First come named turns, each shown by rows before and after it. For each pair of rows after them, which turns, in which order, take the first row to the second? The first pair is done for you.
nazaf:
[-19 -22   7 -19   5  -9  -3   2 -30 -12 -39] |-> [-18   5  16   2  19 -18  24   4 -20 -36 -22]
[  3   5   2  17   5 -11  18  -2  10 -27  24] |-> [  1 -35  -9  -7 -16  -3 -17 -11   0  -1  13]
[  3 -12  -9 -14  -5   7 -14   1  -8   8 -14] |-> [  5  19   1  -3  11   3  10  13  -4  -6 -15]
Tola:
[-4  3  7  2  2 13 -1 -3 -1 10 -8] |-> [  0  10   6   5   7   4   4   5  -6  -3 -10]
[ -2 -15   4  -7 -16  12 -16 -12  29 -11  14] |-> [  5  -6  -1 -27 -13  10 -20  15   8  -5 -25]
[  2 -12   2 -16 -22  -8 -24 -13  -5   3   4] |-> [ 10   0  -2 -16 -16 -21 -16   3 -16 -12  -8]
lop:
[-10  -6   0 -10  -2  21 -26  -9 -17  20 -14] |-> [ -2 -18 -10 -10  -6   2 -32  -5 -25   0 -10]
[  9   0 -14 -20  -6  -7 -18  33 -27  -4 -33] |-> [ 11 -15 -17   5 -13 -30 -13  13 -13 -39  15]
[ -3   7 -13   1  -4  -2 -12  -1  -2   7  -4] |-> [ -1   5 -16   3  -5  -5 -13  -2  -2   2   0]
[ -6  -2  -3  13  -2   1   9 -17   9   1  24] |-> [-11   8   2   1   3  17   7 -10   7  24   2]
kuze:
[-16  12  11  -6  10  30   0  -6   3  45 -12] |-> [  2  29   4  23  22 -17  27  11  -2 -26  13]
[ -6  -6   7  -2   0  -6   4 -12  -6  -4   5] |-> [-7 -1  9 -7  2  1  4 -7 -8  6 -6]
[-24  -1  -9 -14  -1  -7 -10 -32 -12  15   7] |-> [-19  28  -6 -13  14 -12   7  -9 -21   4 -14]
[ -5 -13  -7  -1 -15   2  -3 -17   0  10   8] |-> [ -3  16  -3  -4   0   3  12   5  -8  11 -18]
Ser:
[  7 -24 -14  -3  -9 -17 -13  -2 -13 -18   1] |-> [  6 -27 -14  -5  -9 -13 -16  -5 -13 -11   0]
[ -8 -11   2 -10  -6  10  -8  -3   1  28 -13] |-> [ -4   1   3 -12   1   6  -2   9  -5  23 -24]
[  0  16  -3   5  11 -14  20   8  -6   1  -7] |-> [  1  12  -4  11   9 -18  20   1  -1  -6   5]

(two turns a pair)
[-19   4  16   3   8  20   4  -6   7  29  -1] |-> [ -4   0   1 -11   9  -1  -4  23 -19  12 -30]	Ser lop
[-13   1 -10   3   2  19   8 -11  -1  22  -3] |-> [ -3  14 -14   9  11  -1  20   8 -12  -7  -6]	Tola Ser
[ 14  -7  -3  -2   1   3   3 -20   2  10  -7] |-> [ 18  -7  -7  -5   1  -2   2 -13  -5   3 -13]	Ser lop
[-5 11  6 -3  9 27 -2 -9 16 11  2] |-> [  7  16  -3 -11  11  11  -1  16  -4  -5 -22]	lop Ser
[-12  22  -2  -4  23  14   8   6 -12  -3 -20] |-> [ -9 -25 -17 -11   0   4 -23 -10 -15  -5  -4]	kuze nazaf
[ -3 -13  -7   8  -4   3 -30 -27 -16  37  10] |-> [  5  21  -1  36  15 -21   5 -16 -12  -9  29]	kuze nazaf
[ 16 -14 -12  -7 -13 -27 -10   3 -11 -27  11] |-> [ 14  -6 -11 -24 -10 -14 -12  17 -21  -6 -22]	Ser nazaf
[-10   9  -2  20  13   1  13   3  -6   6 -18] |-> [-14   0  -1  18   9  10   7  -6  -1  19 -13]	Tola Tola
[  4 -16 -12 -14  -5  -4 -18  12 -21   9 -24] |-> [ -4   8   7  25   7  -5  15 -10  11 -14  28]	Tola lop
[  0  33   3  29  30 -18   9  24  -5 -16   9] |-> [-10  -9  -3  -7   6  14 -34  11 -12  43 -19]	kuze nazaf
[ 16   4  -2  -1   7 -25  -2  22  -3 -27   2] |-> [ 14 -23  -9 -11  -7 -20 -24  12  -5 -11   3]	Ser nazaf
[  0  25   9   2   6  -2  11  16   8  -1 -17] |-> [ -2 -21  -1  -7 -18  -1 -20  -8  10  12  -1]	nazaf nazaf
[  1 -13  -2   2 -19  -2  -2 -13  12 -27  32] |-> [  5  29   4  -9   3   5  18  23  -5 -22 -14]	kuze Tola
[-16 -24   0  13 -16  -1  -2 -11  19  22   7] |-> [ -2  -2  -3  23  -3 -29  18  12   8 -18   3]	Tola Tola
[  6  -4 -17  -5  -4 -21  -9  15 -18 -11 -13] |-> [-11  11   3  17   0   3   9 -16  17   2  23]	lop lop
[ 2  3 -7  0  6 -2 -1  4 -9  1 -3] |-> [-3  4 -3  5  7  3  2 -4 -1  5  6]	Tola lop
[  0  21   5 -18  -3  14   2  -1  21   5   9] |-> [  7  24   1 -12   0  -3   8   7  14 -16  10]	lop Tola
[  3   1   0   3   5 -25   6   6  -1 -16   0] |-> [ -2 -16  -1   3  -3 -19  -4 -10   7  -7  13]	Ser Ser
[ -4  38   1 -12  10  25   3  25  -6  20 -39] |-> [-19  13   8   0  -5  43  -8 -17  22  40   2]	nazaf Tola
[ 13 -18 -16  -3 -12 -13  -7  11 -15 -23 -11] |-> [ -8   3   9  15  -4  21  11 -19  20   3  18]	lop lop
[  1 -30   0  -2 -10   5  -9  -2  -2  14  -4] |-> [  5   8   5   6   9  -1  16  20  -7  -4 -17]	nazaf Ser
[  8 -15   0  -5  -5 -10  -9   8  -7  -9   8] |-> [ 5 12  9 -3  8 -1  8 17 -4 -3 -4]	kuze nazaf
[-16  14   5   9   4  10  15  -6  12  26  11] |-> [-11   2  -5 -10  -2   9  -3   6  -5  35 -16]	nazaf lop
[-2 17  8  6  6 11  8  1  7  5 -7] |-> [  3  16   3   1   6   4   5   9  -2   0 -17]	Ser lop
[  0  13  10  -6   3 -17  11  11 -10  -2 -16] |-> [-11  -8  14  -7  -9   1  -4 -15   5  22   1]	nazaf kuze
[  1 -16   6 -10  -7 -18  -4 -28   8 -13   1] |-> [ -7  -6  15 -14  -4   2  -1 -30  13  11  -9]	lop Ser
[-4  9  5 -5  8 14 13  0  8 11  3] |-> [ -3   3   2 -13   5  14   6   4   2  17  -6]	nazaf lop
[ -1 -24  -9   2 -13  -3 -17 -13   5  -6  19] |-> [  2  28   2   6  13  -2  15  17  -2 -14  -9]	nazaf nazaf
[ -5   6  -8  16   6  -1   2  -2   5 -11   3] |-> [-10   7  -5  12   6  11   0  -5   8   6  -2]	Ser lop
[ 3  8 -2  5 11 -5 11 -4 -7 -8 12] |-> [-4  9  3  3 11  9  9 -9 -2  9  9]	Ser lop
[ 14 -12 -14  -8   6 -13 -10   8  -7 -15 -17] |-> [  7 -24 -10   2  -1  -9 -13 -16   9 -13  10]	kuze lop
[-11 -12   2 -14  -4  11 -15 -12  -2   0 -10] |-> [ -1   3  -1  -6   4  -7  -2   3 -11 -28 -11]	Ser kuze
[ 12 -23  -1  -1  -3 -31 -20  -4  -5 -20  17] |-> [ 12  -5   0 -21   4 -15 -20  18 -19   4 -27]	Ser nazaf
[  2 -18  -7 -15  -1  16 -16   5   7  19  -2] |-> [  9 -25 -11  -1  -2  -5 -11   2   8 -11  20]	kuze kuze
[-16   6  23  17 -12   2  16 -10  28  23  25] |-> [  3  -4   2 -16 -16 -17  -5  32 -15  18 -33]	lop lop
[  4  15   3  11   3 -11   8   0   0 -14  16] |-> [  5   1  -4 -13  -4  -1 -12   9 -15  11 -14]	nazaf nazaf
[  3   6   2  -1  -2  -6 -12  -4  -6  27 -30] |-> [ 14   4  -5  10  -1 -32  -6   3 -12  -7 -18]	Ser lop
[-12  18   1 -12  13  29   4  14   8  32 -20] |-> [ 11 -24 -26  -5  -4 -24 -15  17 -10 -27   5]	lop kuze
[-17  -2  -3   9   0 -14 -12  17   5 -25  22] |-> [-22   6   2 -11   3  11 -16  27  -1  11 -13]	Tola nazaf
[  0 -17  -5 -19 -13   6 -13   3 -11  16 -11] |-> [ -1   5   5  13  -1  -6  17  -6   7 -17  25]	nazaf nazaf
[  4 -42 -16   0 -12 -19 -27 -13   2 -13  22] |-> [ 12  -1 -10  17   9 -33   6  10  -1 -44  17]	nazaf Tola
[ -7 -19 -17  20 -28 -24  -6   0  -4 -15  32] |-> [ -2 -12 -23  -7 -24 -15 -14  29 -29   6 -19]	nazaf Ser
[  0   7   2  23   0 -15  12  -6  13 -26  29] |-> [-12   6   8  -7  -4  28  -5  -5  10  36 -13]	kuze Ser
[ -9   4  16  13   8  14   5 -19  18  16  18] |-> [  6  26  10  14  20  -9  18  13  -1 -11  -2]	Tola Tola
[-3 20 14  8  9  6 18 10  9  0 10] |-> [ -4  -3   8 -13  -3  17  -8   9   0  24 -10]	kuze Tola
[ 13   5 -15   2   4  -4   1  15 -24 -15 -14] |-> [  7  -9 -12  16  -5  -4   1 -11  -6 -20  22]	lop Ser
[  7   8   2  10  -3 -15   4   2   6 -15  16] |-> [  1  -5  -1 -11 -11   5 -15   0   0  21  -5]	kuze lop
